In the rows, 128 means zero.
Each named move below is a turn or a mirror, shown by a few rows before and after it. Which moves, in which order, take the first row of each later pair to the second? The first pair is answered.
tikol (before -> after):
[159 125 117 104 167 139  88 115]  ->  [126 143  79 109 143 153 149  94]
[141 117 169 126 142 134  75 139]  ->  [ 93 141 107 138 108 150 166 103]
[150 104  97 151 141 101 157  78]  ->  [168  98 121 150 153  93 121  89]
Mafig (before -> after):
[107 139 142 132  89 147 135 156]  ->  [103 126 129 123  91 126 149 163]
[117 120 121 126 119  91 133 143]  ->  [120 129 150 137 115 140  95 139]
[138 124 116 120 138 126 130 116]  ->  [139 127 123 124 141 140 125 114]
pilol (before -> after):
[ 89 136  80 137 138 139 184 108]  ->  [ 95 140  81 141 144 141 184 101]
[118 135 141 109 111 133 116 164]  ->  [131 131 151 134 127 164 105 124]
[121 170 141 118 115 167 114 160]  ->  [153 132 158 156 146 160 121 102]
Then:
Each pair is 2 to 3 moves apart.
[118  98 116 164 137 111 176 116]  ->  [ 88 155 113 140 114 174 149 126] | pilol then pilol
[103 134 119 139 113 107 171 140]  ->  [128 118 132 122 136  82 137 157] | pilol then tikol then Mafig
[162 128 147 125 139 122  82 124]  ->  [145 121 113 154 122 126 156  86] | tikol then Mafig then pilol
[ 82 159  92  95  97 133 155 165]  ->  [128 125 137  84 125 102 101 195] | tikol then Mafig
[ 93 170  66 112  86 131 165 116]  ->  [185  93 144 141 157  83  90 101] | pilol then pilol then tikol
[112 161 164 135 128 173 134 124]  ->  [119 142 137 146 142 153 166  92] | Mafig then pilol then pilol
[145 117  82 103 153  95 139 103]  ->  [166 100 119 126 168  93 114 102] | Mafig then pilol
[128 114 149 121 136 174  93  90]  ->  [143  80 166 127 151 126 101 107] | pilol then Mafig
[ 97 170 129 113 116 182  86 123]  ->  [107 127 105  97 128  69 154 156] | pilol then Mafig then pilol
[147 111  58 128 148 108 148  61]  ->  [178  83 124 158 159 111 101  71] | pilol then Mafig then pilol
[146 109 170 121 135 102  93 150]  ->  [125 139 174 144 117 159  88 130] | tikol then Mafig then tikol
[107 128 146 131  83  79 138 182]  ->  [127 124 147 194 106 150 139  83] | pilol then pilol then tikol
[ 92 164 116 112  92 135 121 138]  ->  [113 166 127 119 109 158  87 118] | tikol then Mafig then pilol
[ 95 184  78 111 121 143 147 157]  ->  [167 101 125 164 182  88 135 105] | pilol then pilol then tikol
[125 151 136 151 106 194 137 101]  ->  [141 103  99 123 138  75 187 125] | tikol then Mafig
[126 124 128 170 113 161 141  91]  ->  [110 116 102 140 104 103 181 125] | Mafig then pilol
[ 81 177 103  73 114 180  83 138]  ->  [121 103  76 143 159 117 161  44] | pilol then tikol then Mafig
[161 102 150 154 114 136  96 103]  ->  [105 129 102 123  70 125 160 144] | tikol then pilol then pilol
[143  84  98 151 149  98 170  79]  ->  [132 117 128 173 138 176 125  64] | Mafig then tikol
[151 141  97 111 123 105 138 114]  ->  [152 131 117 105 124  93 131 144] | Mafig then pilol then pilol
[129 109 150 175 126 161 134  91]  ->  [ 91 144 145 129  87 148 137 172] | pilol then pilol then Mafig
[ 86 148 140 137  84 158 149 152]  ->  [128 107 177 176 127 165 112 115] | pilol then tikol
[143 139 162 128 150 176  93 124]  ->  [150 109 121 100 157  78 151 138] | Mafig then tikol
[125 143  94  85 109 153 147 114]  ->  [145 139 111  74 127 148 100 129] | tikol then Mafig then pilol
[136 140 167 132 120 167  85 129]  ->  [141 126 169 130 132 150  81 148] | Mafig then tikol then Mafig
[ 89 124  95 151  96 131 180 146]  ->  [123 126 168 157 116 171  82 157] | Mafig then tikol
[121 104 100 126 125  97 188 133]  ->  [139 142 145 124 132 185  81 123] | tikol then pilol then pilol
[169 112 150 140 164 142  81  98]  ->  [ 94 165  82 105 107 138 161 129] | pilol then tikol then pilol
[178  83 176 145 149 162  98 102]  ->  [164  88 193 122 136 136  89 160] | pilol then Mafig
[136 111 182 136 136 132  84 149]  ->  [ 90 131 119 137 104 132 187 122] | pilol then tikol
[141 111 173 164 131 144 113 118]  ->  [136 103 178 146 124 122 119 151] | pilol then Mafig
[119 127 111 143 145  73 165 113]  ->  [106 168 137 107 120 114  96 164] | tikol then pilol then Mafig
[112 186  77  90 150 141 157 124]  ->  [165 145 108  92 190  91 121 128] | tikol then pilol then Mafig
[146 118 150 133 151 106  92 138]  ->  [130 134 119 111 142  82 120 151] | pilol then pilol then Mafig
[119 151 145 136 127 133  86 158]  ->  [129 112 124 167 139  86 157 122] | tikol then pilol then pilol
[130 126 134 196 137 170 120 106]  ->  [ 97 158  92 155 108 170 148 134] | Mafig then pilol then pilol
[110 144  88 126 120 141 173 105]  ->  [142 112  99 104 149  78 149 133] | Mafig then tikol then Mafig
[129 109 111 171 137 171 148  58]  ->  [171  83 146 156 163 137  98  88] | Mafig then tikol
[141 153 139  98 134 149  81 138]  ->  [158 111 143 110 151  88 103 143] | pilol then pilol
[134 127 121 163 144 146 135  74]  ->  [ 90 163  92 107 112 140 149 131] | Mafig then pilol then pilol
[ 87 150 139 152 104 191 140  79]  ->  [128 117 173  87 140  85  78 176] | Mafig then tikol then pilol
[184  91 128 162 168 116 102 117]  ->  [125 154  78  90 123 109 125 186] | pilol then pilol then Mafig
[164 119 154 120 154 136  73 142]  ->  [128 136 104 159 122 177 153  93] | tikol then pilol then Mafig
[117 191 136  90 102 167  71 169]  ->  [113 183  97 141 116 194 119  74] | tikol then Mafig then pilol
[151  97 166 147 130  65 140 151]  ->  [138 114 181 137 119  74 124 182] | Mafig then pilol then Mafig
[146 103 139  92 130  90 126 167]  ->  [127 148 117 101 125 185 100 122] | pilol then Mafig then pilol
[171 135 145 164 139  83 128 160]  ->  [163 134 149 193 126 108 143 137] | tikol then Mafig then pilol
[110 145 126 167 119 136 161  76]  ->  [127 118 124 150 132  74 161  90] | tikol then Mafig then tikol
[114 145 183 116 114 142  86 185]  ->  [115 105 140 181 121 138 192  89] | pilol then tikol then pilol
[148 156 147 125 149 190  55  87]  ->  [146 154 111  57 157 103  62 161] | Mafig then pilol then tikol
[149  91 181 135 133  91 107 164]  ->  [161  94 182 151 137 130  90 137] | pilol then pilol then pilol
[133 115 122 140 120 107 167  93]  ->  [141 136 164 112 122 140  83 131] | pilol then pilol then tikol
[153  95 185 140 123  98  94 152]  ->  [126 135 168  99  93 115 102 186] | Mafig then pilol
[125 138 156 147 132 176 104 102]  ->  [149 110 166 140 151 126  87 125] | Mafig then tikol then Mafig
[147 140  82  85 155  76 133 182]  ->  [144 180  72 118 159 179 103  98] | pilol then Mafig then pilol
[136 140 120 166 135 176 137  68]  ->  [109 146  86  88 117  89 161 158] | tikol then Mafig then pilol
[118 158 164 123 103 148  99 187]  ->  [126 143 144 180 116 184 128 103] | tikol then pilol
[139 115 140 167 140 176  79  99]  ->  [112 109  71 158 128 124 173  92] | tikol then Mafig
[ 87 169  90  88 110 117 168 159]  ->  [137 110 103 149 155  95 185  75] | Mafig then pilol then Mafig
[117 182 147 126 109 126 149 151]  ->  [131 179 149 142 121 151 115 130] | tikol then Mafig then pilol
